Each path below is one point turned by a fixed rotation once a step. After each direction that follows a path, write how fast that rotation turns it, in degrees each step (0 if it stays still).
Each turn is a multiple of 5 degrees from 10 to 175, or 0.
Each row of a path follows its step; steps can be skipped.
Path 1:
step 1: -6,-28,-22,-53,-13,15,17,-10,6,62,2,25,24,-14,-61,26,50,4,-21,-4,31,65,-31,-4,13,28,-1,23,9,26,55,43,7,-6,-30,16,28,20,57,-26,4,13,4,-17,-10,15,-2,-10,-1,-30,-38,61,49,-25,0,-59,-17,50,-17,-11,-34,-41,51,-34,-21,20,-55
step 2: -61,-37,10,-75,-16,-3,-8,-2,-37,22,4,32,4,-18,-14,20,-4,9,21,-13,22,7,2,-17,74,41,-3,16,33,10,-40,-13,-4,18,-10,22,3,-8,29,-30,-12,-46,72,-1,77,11,30,45,80,20,-9,41,-16,-58,13,-44,-24,-18,-30,9,14,-28,32,-10,-22,-13,12
step 3: -1,45,-37,-59,-31,-16,14,31,17,22,13,17,-17,-4,-40,29,-47,-6,-39,-18,44,30,-22,50,18,41,-35,-19,19,70,-11,16,-18,11,36,-1,60,-17,37,19,22,-17,42,-33,-24,8,47,23,39,7,-31,26,42,1,-17,17,-36,15,39,5,-31,-36,49,-37,-10,43,37
step 10: 13,31,-27,-58,-6,-37,-30,7,18,-13,54,-5,12,-20,-26,27,18,0,16,10,19,44,-18,12,23,43,-3,14,-33,52,49,30,38,5,-31,-25,-9,24,14,-16,79,5,-4,26,3,-47,-8,-8,-51,7,41,21,-8,-11,-8,-51,-24,33,-19,21,0,-18,84,-23,-7,68,-53
step 15: -5,10,22,-5,1,54,59,17,-15,-25,-37,29,18,-70,-40,38,-7,-20,-24,-69,32,19,40,-38,34,-33,-79,-12,-26,6,3,-6,-25,-6,-8,10,-46,12,-26,-28,32,-44,-31,23,-25,-27,-29,27,-58,13,-8,22,45,-32,-34,-8,-23,34,3,-8,-31,27,-4,-1,-27,36,14
step 22: 37,43,9,6,-35,34,8,-4,-15,5,-26,-24,-51,-4,-12,59,-23,-3,-35,5,20,73,0,-9,10,-19,-15,-23,-59,-18,60,-9,10,35,-35,41,53,15,29,-6,-21,-20,37,-2,-31,40,8,-45,-66,40,-31,-29,21,-43,-16,-31,-39,12,48,33,-23,17,-35,-17,8,-1,-29
step 23: -10,-3,61,-19,-7,33,-6,-5,-43,-32,4,16,-20,-11,42,28,51,25,-60,30,-1,20,-17,-44,25,28,37,-28,-61,12,-6,-6,-16,7,-5,94,-36,-11,12,-35,-8,-22,77,35,-7,3,10,-11,6,54,29,-34,12,-1,50,-22,10,37,-17,30,42,41,-5,-21,-14,-26,17
step 27: 19,18,-12,-78,-30,4,-71,5,-7,-35,16,85,-36,13,-7,-32,-7,-19,-25,-7,4,20,2,0,36,-2,-58,-14,-25,-40,-24,-1,60,36,-28,-11,2,24,49,4,-6,31,12,-2,24,-51,-5,52,-25,-22,55,-27,8,-43,58,-55,-2,14,24,20,-5,5,7,1,3,31,-19
step 28: 58,36,-34,-84,7,-14,18,40,73,-33,-21,12,7,1,-8,37,12,18,-62,39,56,24,13,-5,38,55,2,17,23,-2,-3,36,12,42,-25,9,-10,-4,6,-7,23,47,23,52,4,-46,1,-37,22,27,29,50,-29,-25,20,-28,-1,-21,22,18,22,6,-18,-1,27,35,-37
-9,-11,15,6,8,-5,3,-4,-13,-7,-5,4,7,7,5,5,7,0,5,-1,13,11,-5,1,9,-2,-13,-4,-12,8,5,-5,-3,-5,-5,-12,0,4,0,10,-2,9,13,5,8,-14,-3,15,6,3,11,-16,-16,13,-5,-4,7,1,-13,6,-2,-9,0,-2,9,5,4  170
18,-1,6,-6,-7,7,8,1,1,-1,16,-12,21,3,5,-4,-5,-1,1,1,-7,-4,-10,-7,1,-7,2,-9,2,-4,5,0,-7,-6,-1,-1,-8,-13,1,10,-1,-11,5,4,-3,4,-14,4,-5,-4,22,-9,7,-13,-15,-10,-9,-2,7,9,-3,9,-4,-7,13,-2,3  10
-8,16,18,-8,-7,5,-12,7,2,0,5,1,0,-1,-1,-9,17,-19,-11,-9,-2,-10,-4,10,-4,2,-5,-7,7,-10,0,2,-13,-6,1,2,5,-1,-13,6,-4,5,-3,10,8,-3,6,-12,-4,3,-3,-4,6,-5,-3,2,-7,2,-10,4,-8,-23,-9,6,-1,11,2  120
-4,5,4,-2,-11,0,0,-10,1,2,0,17,-5,5,5,11,-10,-10,7,1,-10,8,17,2,-3,2,3,-5,-19,1,2,9,6,-4,-1,-8,-1,-22,5,3,15,-12,-9,8,-3,3,1,1,6,-9,-2,5,-17,-8,-1,1,-14,9,-5,4,7,-5,-14,9,-1,2,4  145
7,1,-4,1,-12,-3,2,9,-15,-7,2,7,11,3,2,0,7,10,-14,-4,7,-4,8,10,-5,-7,-10,-6,12,-21,13,6,-2,20,-4,7,5,-9,6,-6,8,6,7,-3,4,10,9,0,11,-16,6,-3,-6,15,-1,-2,3,7,-3,-1,6,9,-6,7,-6,-6,-9  10
-1,-12,2,-14,-9,-7,-10,4,7,0,-9,0,-1,1,10,8,-2,-11,9,-7,-1,5,2,6,6,3,-4,-6,4,0,2,3,-6,-14,15,-9,-4,11,-7,-7,-4,-3,5,-5,5,20,-11,-14,18,-1,-1,-5,-1,2,-4,4,12,12,1,2,-6,23,7,4,-4,11,3  65
-13,1,6,2,-12,7,13,-7,-8,17,-11,-2,-6,14,5,2,10,6,3,-1,9,6,-12,-1,-9,-6,4,6,8,4,4,8,-10,6,11,1,1,-3,9,-1,-3,-18,11,-10,4,-8,-4,7,7,3,-13,-1,14,-8,-5,0,0,9,12,8,4,-6,3,18,1,-5,0  20
Path 2:
step 0: 16,39,-54,9,31,-4,-16,-18,0,-45,1,28,-18,-61,21,-3,4,77,52,55,-23,-2,-30,25,-20,-34,-66,31,-3,-58,39,-15,24,3,28,-89,12,50,-31,-2,-5,22,7,-19,-5,53,15,14,-12,25,-60,14,-50,19,-2,32,28,21,-13,-3,-46,74,21,-20,26,-28,-3
step 1: -14,-24,-16,-67,-30,-51,28,-20,16,10,28,83,49,-62,-36,-10,-6,-15,-26,4,-2,57,-40,-14,-24,-26,1,22,14,-28,-8,21,-34,-1,-7,-50,-14,37,38,-46,39,-30,16,-4,-14,-49,-22,-4,25,30,-8,45,-2,5,5,-29,-33,-52,-43,-65,45,5,32,-56,54,-19,-57
step 6: -19,13,-3,7,-20,5,69,44,-46,-34,23,-115,25,16,-67,15,-18,44,-35,14,31,-35,49,11,73,-26,-7,-15,10,-12,-22,-38,-58,-14,40,-2,-59,18,-42,-21,-6,34,-28,-31,2,3,0,57,-15,-20,30,22,-45,25,-26,0,11,-15,-25,-33,-19,-34,-61,-12,9,7,-26
step 8: -61,-45,-66,24,52,-2,-29,-9,94,54,9,-33,36,-11,-63,6,-1,-13,-33,-17,-53,-7,52,-7,-5,-18,-25,-38,0,-20,16,-42,-18,3,18,-32,-2,-40,-13,-43,-2,-13,-9,-1,17,-25,-20,20,49,-15,-1,-3,-19,26,70,-37,-32,-35,15,1,29,-39,33,-77,11,-10,-48
step 10: 75,5,-51,-42,11,-36,14,-42,16,44,11,111,-12,-46,12,30,-9,-54,-3,33,-28,17,-29,-20,-9,29,49,-1,0,-51,50,43,-49,-2,36,-34,-61,7,-15,3,16,-2,-12,6,14,12,1,-22,21,16,-56,44,4,1,30,-25,-43,-67,-24,-47,16,23,-17,-7,20,-12,-33
step 19: 41,49,22,-63,12,-2,64,-30,-1,-11,46,19,4,-19,-5,-8,16,-52,20,20,6,33,-53,-4,-65,-7,-27,-19,-28,-20,26,20,-38,-26,41,-46,-77,41,-9,-7,45,-4,6,55,-11,12,-26,-11,59,45,-48,28,-36,36,1,-45,-12,-32,-74,-12,20,-8,-31,-46,-10,-20,-12
step 24: 57,-53,-11,13,10,21,52,44,11,26,-22,-87,-15,36,-53,9,-5,2,-76,29,7,16,59,21,36,-4,15,-71,-18,-17,-70,-4,-58,10,-11,-11,-7,31,-35,-7,55,43,-15,-10,18,-47,-19,28,-44,18,21,-45,1,9,-11,-25,1,-8,22,-57,-2,-36,45,21,-21,-14,-35
step 26: 23,14,-84,-1,65,24,38,1,35,-43,25,-15,-22,26,-11,27,60,-2,1,8,-46,-28,37,23,-59,-37,16,-33,9,-19,22,-31,-19,26,-13,-36,31,-36,3,-4,-10,-31,-23,52,20,-29,-17,41,74,-23,-63,-14,-26,10,27,-22,-44,-37,-4,-45,-31,-24,-5,-66,46,-57,-22
step 27: -28,13,22,-37,47,-25,-58,12,21,-10,-35,-10,39,-23,-55,24,9,12,10,51,-38,26,-14,-11,6,-50,-24,-1,14,-67,-27,-37,17,74,-68,-60,13,-25,-26,-32,-20,38,35,-19,2,26,47,-14,-37,3,24,26,0,-24,11,35,13,0,-34,18,-38,36,31,-95,32,-50,10
-16,7,8,-7,13,-7,-9,-4,-13,-5,5,-4,-9,2,-9,-13,2,-11,9,-4,9,12,4,8,-8,1,0,15,-1,-7,3,-13,-1,-7,6,14,-13,3,-9,12,-4,-10,-17,5,5,-2,-2,7,-2,-2,7,-7,-11,3,3,-17,-6,8,7,2,-8,-1,-2,5,-2,-4,-6  110
4,16,-13,-6,16,6,13,-3,1,-10,0,-3,13,1,7,-9,-1,-2,4,-2,17,3,12,-5,14,3,-9,1,-6,3,-6,5,10,10,2,5,-1,0,5,-14,10,6,1,0,-5,-7,-9,8,10,2,13,-4,-13,-5,-4,0,-1,3,-12,0,1,-12,18,-9,-1,-1,-12  140
16,3,10,-11,16,19,1,14,9,3,10,8,3,-16,-12,0,-1,-6,3,-4,4,-1,1,4,-7,1,11,3,-1,-2,8,-4,2,-4,0,7,1,10,15,-12,-2,-16,9,-7,-12,16,-11,6,-5,-2,1,1,11,3,5,-1,-12,2,1,3,10,-3,-8,2,1,1,-2  160
3,14,9,10,-12,-6,-5,3,6,4,-1,3,-17,-10,3,1,7,1,7,0,-3,-8,11,8,4,-16,-4,7,-12,-3,3,-8,-2,10,-10,-9,-7,6,1,2,15,-3,9,-18,4,5,-4,-3,0,-11,9,-7,1,-18,-9,2,11,4,4,18,-11,-6,4,5,4,-3,-2  160
Path 3:
step 4: 28,-31,24,36,8,-55,5,-34,36,-3,4,16,-1,-5,-16,-12,18,-26,51,27,19,-27,4,-29,-12,-8,-39,-10,14,-3,26,-47,-30,4,16,25,13,-6,-24,-66,87,-50,-9,81,-22,-66,45,-29,15,37,21,-35,26,10,-88,22,-2,35,12,-2,-72,14,-64,-18,15,23,-6
step 6: 22,69,-20,-85,-26,56,-5,-42,22,-15,11,24,-66,-1,28,9,19,-15,17,-30,35,24,51,-6,53,13,-4,17,3,-19,16,-4,22,-9,-53,-12,7,1,29,46,55,-14,-19,-6,-58,-30,-35,45,-25,11,30,33,42,-18,-59,-16,50,44,67,30,-14,-35,-4,-51,-5,-13,1
step 7: 27,-19,84,-11,-39,108,28,-21,-43,-19,-28,-11,71,18,-33,71,-39,-10,43,-21,10,-23,-37,-12,31,0,39,-4,-32,-24,16,-3,40,-35,11,-45,45,-5,-15,-26,17,-35,4,-45,-22,-29,41,-57,13,45,-16,26,15,25,3,9,10,-42,-23,25,-1,19,-19,-39,11,21,21
step 9: -32,17,47,25,-22,-2,14,-107,-21,0,4,-16,-31,65,12,-18,11,3,96,11,-16,-13,-18,34,-49,-35,25,-17,-22,-36,-1,24,-43,-8,-27,-34,-19,4,-58,-10,-58,-37,6,15,-9,77,-45,55,-6,-26,-10,15,48,-10,26,5,16,40,-4,25,10,-2,-16,-27,-12,-10,51
step 11: 51,-33,14,23,-13,-12,-9,-17,11,22,36,44,25,-36,-30,-34,-4,-47,1,59,-29,17,27,7,35,-22,-16,-39,-26,13,-55,21,29,27,-1,28,55,0,21,-30,-43,-9,-29,-82,4,-26,-55,-6,14,-15,-12,68,2,47,40,-45,2,40,8,34,36,-17,-12,53,-33,8,82
step 20: 17,-12,16,22,-64,-72,65,-19,-14,9,-21,31,14,-59,10,-19,-47,8,15,5,-4,-29,39,17,-66,-17,19,-7,-50,16,-12,31,23,13,42,-9,-2,-43,-2,-20,-30,1,1,13,38,-2,-19,-10,33,-23,21,-22,15,68,32,47,80,36,-25,-24,-73,16,-35,61,3,25,44
step 23: 18,-73,-16,41,-41,-13,10,-10,-36,15,2,19,39,-32,-36,56,-34,-14,-78,-18,-33,29,18,-2,34,48,0,-51,-79,43,39,-52,29,23,-62,12,28,13,-9,12,13,-8,-26,-15,57,-37,10,-12,-69,29,-7,9,-31,-17,-14,31,14,26,6,-27,46,-29,-6,-14,-22,4,33
step 26: 23,-31,-10,-14,-1,50,-3,-63,38,-21,-42,-39,-11,19,24,-21,-42,24,8,-16,-20,55,1,39,-8,31,13,69,-2,-28,9,-3,65,29,-9,17,-22,25,42,-21,-38,38,-15,27,6,36,66,-43,-40,-59,-10,-18,-75,-16,-20,-7,17,19,64,-35,42,40,3,-35,9,-18,-56
step 27: -30,-30,35,16,-21,32,-46,25,54,-33,-33,-1,39,-5,15,32,13,-39,55,101,-65,-19,3,-72,4,-21,-22,3,29,31,15,19,22,-23,-75,-26,-22,26,42,-13,-7,38,18,-33,-16,-3,7,-11,-27,13,36,36,6,-38,-53,-16,23,26,-14,23,12,-8,-5,66,-42,-18,-29
-6,0,3,3,-12,17,-14,6,4,7,1,-7,9,-4,-13,-5,1,-14,-11,21,6,0,5,-9,-2,1,1,0,7,2,-6,2,-4,8,4,-13,-4,-1,3,-2,8,8,2,12,-3,12,1,-2,17,0,14,1,-10,4,-2,3,-16,-16,-4,8,7,-1,0,-5,4,15,-3  130
0,5,-4,0,-5,6,-1,15,-7,-15,-12,10,1,-15,7,6,0,-8,-1,-2,4,7,-7,-5,20,3,-8,17,-10,7,-10,9,8,8,-5,-13,10,8,-3,-6,-9,-9,-8,3,-5,3,17,-4,-3,5,-9,4,-5,-3,-8,-11,1,10,1,6,15,-5,-3,5,-4,5,7  90
-1,-11,5,-12,11,5,-7,-11,-9,1,11,8,7,3,-1,-2,-8,8,1,6,-4,5,3,4,6,0,8,7,12,-18,-4,5,8,12,16,-3,3,-4,-6,-9,-10,-18,3,-5,17,9,2,-9,8,-6,-3,-1,-4,-6,12,5,3,10,-3,19,-5,6,6,-8,-6,2,-2  170
11,-4,-7,6,1,-7,-7,7,11,-2,6,-11,15,-5,-1,15,-7,7,-1,4,-13,-7,5,-6,12,2,0,-13,-5,0,4,-16,9,-9,3,-10,8,-5,15,-3,0,-8,13,-2,-9,-1,-5,-8,6,-2,0,18,-8,5,-7,-2,10,-3,0,-3,0,14,3,-3,-14,-2,11  90
4,-8,-3,9,-11,-5,2,13,-11,8,14,-9,-5,-9,4,-9,-6,-7,-10,-6,8,1,6,10,-1,-6,-8,-16,3,-2,-7,6,-6,-11,-1,3,-7,-8,-11,-5,-10,1,13,8,2,5,-6,-1,-1,12,-6,-7,6,6,14,-4,5,5,2,12,21,10,-12,5,-6,-4,4  35
-1,-5,4,5,-4,-7,8,-16,8,10,-8,-12,7,-2,-11,-9,-1,-4,8,1,4,-6,-11,3,14,22,4,7,-6,7,-2,-1,-19,-4,-5,-9,4,4,-12,3,-2,-6,0,-3,11,-22,-2,1,1,-8,8,5,9,-6,2,4,-4,5,-6,8,15,7,4,-4,-6,2,4  155
7,-11,-3,2,-9,7,-3,7,8,10,-10,8,-7,6,-5,3,-3,-5,14,17,1,-3,-1,-4,0,-4,11,-6,-17,-2,-3,4,0,-3,-3,-2,3,-21,-11,0,-7,4,0,3,-1,7,-8,-11,-9,2,-19,-1,12,4,-8,5,-8,4,-17,2,-10,-11,11,3,-8,-8,-3  160
Path 4:
step 1: 29,33,1,31,15,32,46,-25,43,-4,-10,4,-15,16,-27,20,51,11,-28,48,-40,7,53,8,-51,2,-12,13,-40,25,4,-54,36,25,29,-25,-17,22,-25,52,-10,-24,19,-23,-7,-45,-21,-1,33,19,-66,19,-48,-14,2,-43,-46,-3,-26,-16,23,10,-36,32,12,-11,18
step 4: 12,-54,-52,-15,16,-5,-10,-28,-28,9,24,16,-19,22,-10,-13,3,2,-39,19,-21,38,0,-48,-32,-13,43,23,-7,18,5,18,50,19,-22,-12,-12,40,50,46,2,-29,-19,-6,11,34,28,-12,-54,63,-7,-28,-92,50,-27,-30,-24,-21,6,-25,26,9,9,-41,13,-3,5
step 9: 19,20,-4,79,52,56,23,-22,-8,-38,-8,8,30,4,-19,-22,-21,-44,20,-19,44,5,18,-15,-28,14,-9,-17,38,-13,18,-1,71,-39,-3,-3,-18,-5,38,48,-1,-25,27,31,12,-40,-39,-56,-45,19,5,31,0,30,10,-25,-4,-3,26,12,22,-6,-16,66,40,5,-6
step 10: -33,29,-22,6,-8,0,15,35,5,56,12,3,-18,12,-17,-46,-23,-7,-22,-15,-11,21,-32,82,-17,-21,-39,23,-20,-13,-42,-25,-22,24,5,-21,-25,28,0,1,33,-11,-46,-47,-1,-34,-23,-40,-14,-67,8,-11,-17,37,-26,-27,4,1,31,-20,18,44,55,58,-47,2,-2
step 13: -25,-17,-26,-52,13,34,23,5,5,40,16,54,27,-57,-6,18,-47,-22,-38,-6,-21,-8,7,4,19,-27,20,-6,-1,3,-54,-32,-4,-46,31,23,-52,-45,42,37,-44,-51,-37,38,0,-9,-39,-27,2,13,32,58,31,45,-16,-10,19,22,4,17,28,0,35,8,11,23,-10
step 15: -25,36,10,47,-62,-37,-5,-45,16,4,-2,15,27,1,-1,6,-11,-34,-24,-55,-5,13,-40,16,-22,9,-28,-19,-57,45,-5,2,30,-49,-37,-39,1,16,-24,-9,38,-4,-12,-19,16,15,-45,43,4,26,-18,-27,17,-52,-29,7,-20,29,-47,-43,9,58,-44,27,-2,-26,1
step 23: 19,20,7,48,-18,15,-24,-15,0,82,15,34,26,34,-42,-38,-26,21,-18,11,9,41,-14,22,32,40,-41,-20,3,-53,-15,-17,-15,3,-23,-71,-22,40,-34,11,39,-12,-8,51,-46,8,-12,-8,16,11,9,-3,11,-12,-30,-17,-49,16,19,25,-15,3,16,64,35,32,3
step 25: 6,-25,-13,31,30,-2,-21,-45,-41,-62,-10,24,15,15,-26,40,-56,3,-13,33,5,10,-16,-18,14,-73,-7,20,-24,53,29,27,34,24,0,39,26,20,-19,19,40,-32,-4,-8,23,10,54,15,-41,-9,37,-13,24,-24,8,55,70,10,28,-12,6,-11,0,15,41,7,10
step 29: -10,-56,-11,-40,-42,7,12,-23,-14,-33,38,1,19,14,-20,43,6,7,-33,-31,-28,30,19,-7,22,-4,37,-17,4,53,-46,45,18,30,-51,-7,10,30,-58,-32,7,-17,-52,10,1,33,-11,5,-10,8,29,52,24,-14,54,34,-10,28,3,-6,-21,50,17,-13,-42,51,31
2,-11,-4,-10,-4,-2,13,-4,6,-5,-15,5,3,-15,1,-1,-7,-8,4,16,7,2,17,4,-6,-7,-2,-14,-13,-4,1,4,0,10,2,-5,-1,14,7,4,-22,-3,-5,9,4,-1,-2,-20,-17,0,3,1,-6,-2,11,4,1,-5,0,4,-3,-2,3,7,7,-11,1  85
-9,-19,-17,0,-7,13,3,3,-3,-7,5,9,8,-7,-4,5,-1,-12,-5,-8,-7,-11,-4,3,-5,-2,6,7,16,-7,12,13,-7,-7,-1,0,-2,-10,11,-7,1,-6,9,8,-1,6,-10,10,-7,18,-1,-2,-14,-6,12,9,-2,6,1,-7,-5,7,-1,7,-3,7,-3  160
4,-4,13,-16,12,2,13,-5,6,-4,4,4,2,-3,6,1,7,-18,-2,3,-1,3,1,1,21,5,8,-2,6,-15,-7,-9,10,7,-5,-5,-9,11,3,-6,-11,5,7,-3,3,-1,6,14,11,0,-17,13,5,5,7,5,-3,0,5,-4,6,1,-4,4,-13,16,3  140
2,4,-5,-7,11,3,1,12,-2,2,9,-3,4,-13,12,1,-4,7,-6,9,7,5,-5,2,-4,2,2,12,-8,6,-7,-3,-16,-5,-3,3,9,12,10,10,-4,0,0,0,-4,-5,11,19,8,14,10,7,-7,-18,3,-1,23,-1,5,7,5,-13,-3,8,0,-5,-4  55
4,-3,-2,-28,5,4,3,-1,-6,4,-3,12,3,5,5,8,13,3,-4,0,9,-3,2,-4,-10,11,-12,13,-7,-10,-2,14,9,-3,-5,9,-3,-4,-9,16,9,3,-11,-1,9,5,0,2,-4,-3,-1,9,2,4,-9,9,2,8,-9,-7,0,9,-4,6,21,3,-4  155
0,5,3,-10,1,-6,-3,-7,1,0,8,1,5,-2,-4,-14,-4,1,11,6,-11,-8,3,-17,-2,4,13,6,8,-2,1,0,1,1,3,-10,11,0,-8,4,-3,-14,4,-6,21,-3,-7,4,6,-8,3,0,-1,-13,-8,-7,3,-6,-3,-3,-18,12,13,24,-6,-8,5  80
-3,3,3,1,-4,9,6,6,-2,1,-11,-1,2,0,6,-15,-10,0,11,0,-3,-3,-3,-5,-4,10,-3,-10,4,1,-2,18,6,-18,-21,4,-15,11,-14,-14,1,7,16,1,0,-6,-3,12,-4,-2,5,15,3,-1,6,-8,0,-5,-6,-4,5,-6,1,-7,3,-18,-1  120
-7,5,0,-14,-18,-8,-3,2,-4,-2,11,-1,-8,6,0,-16,10,5,2,-13,8,9,-8,5,6,-1,-4,0,16,-2,20,-3,10,11,2,-4,0,-3,11,-2,-6,7,5,5,4,-4,16,-1,-8,3,2,9,-8,-9,-4,-1,-8,-8,4,10,9,-8,2,6,17,-6,7  25
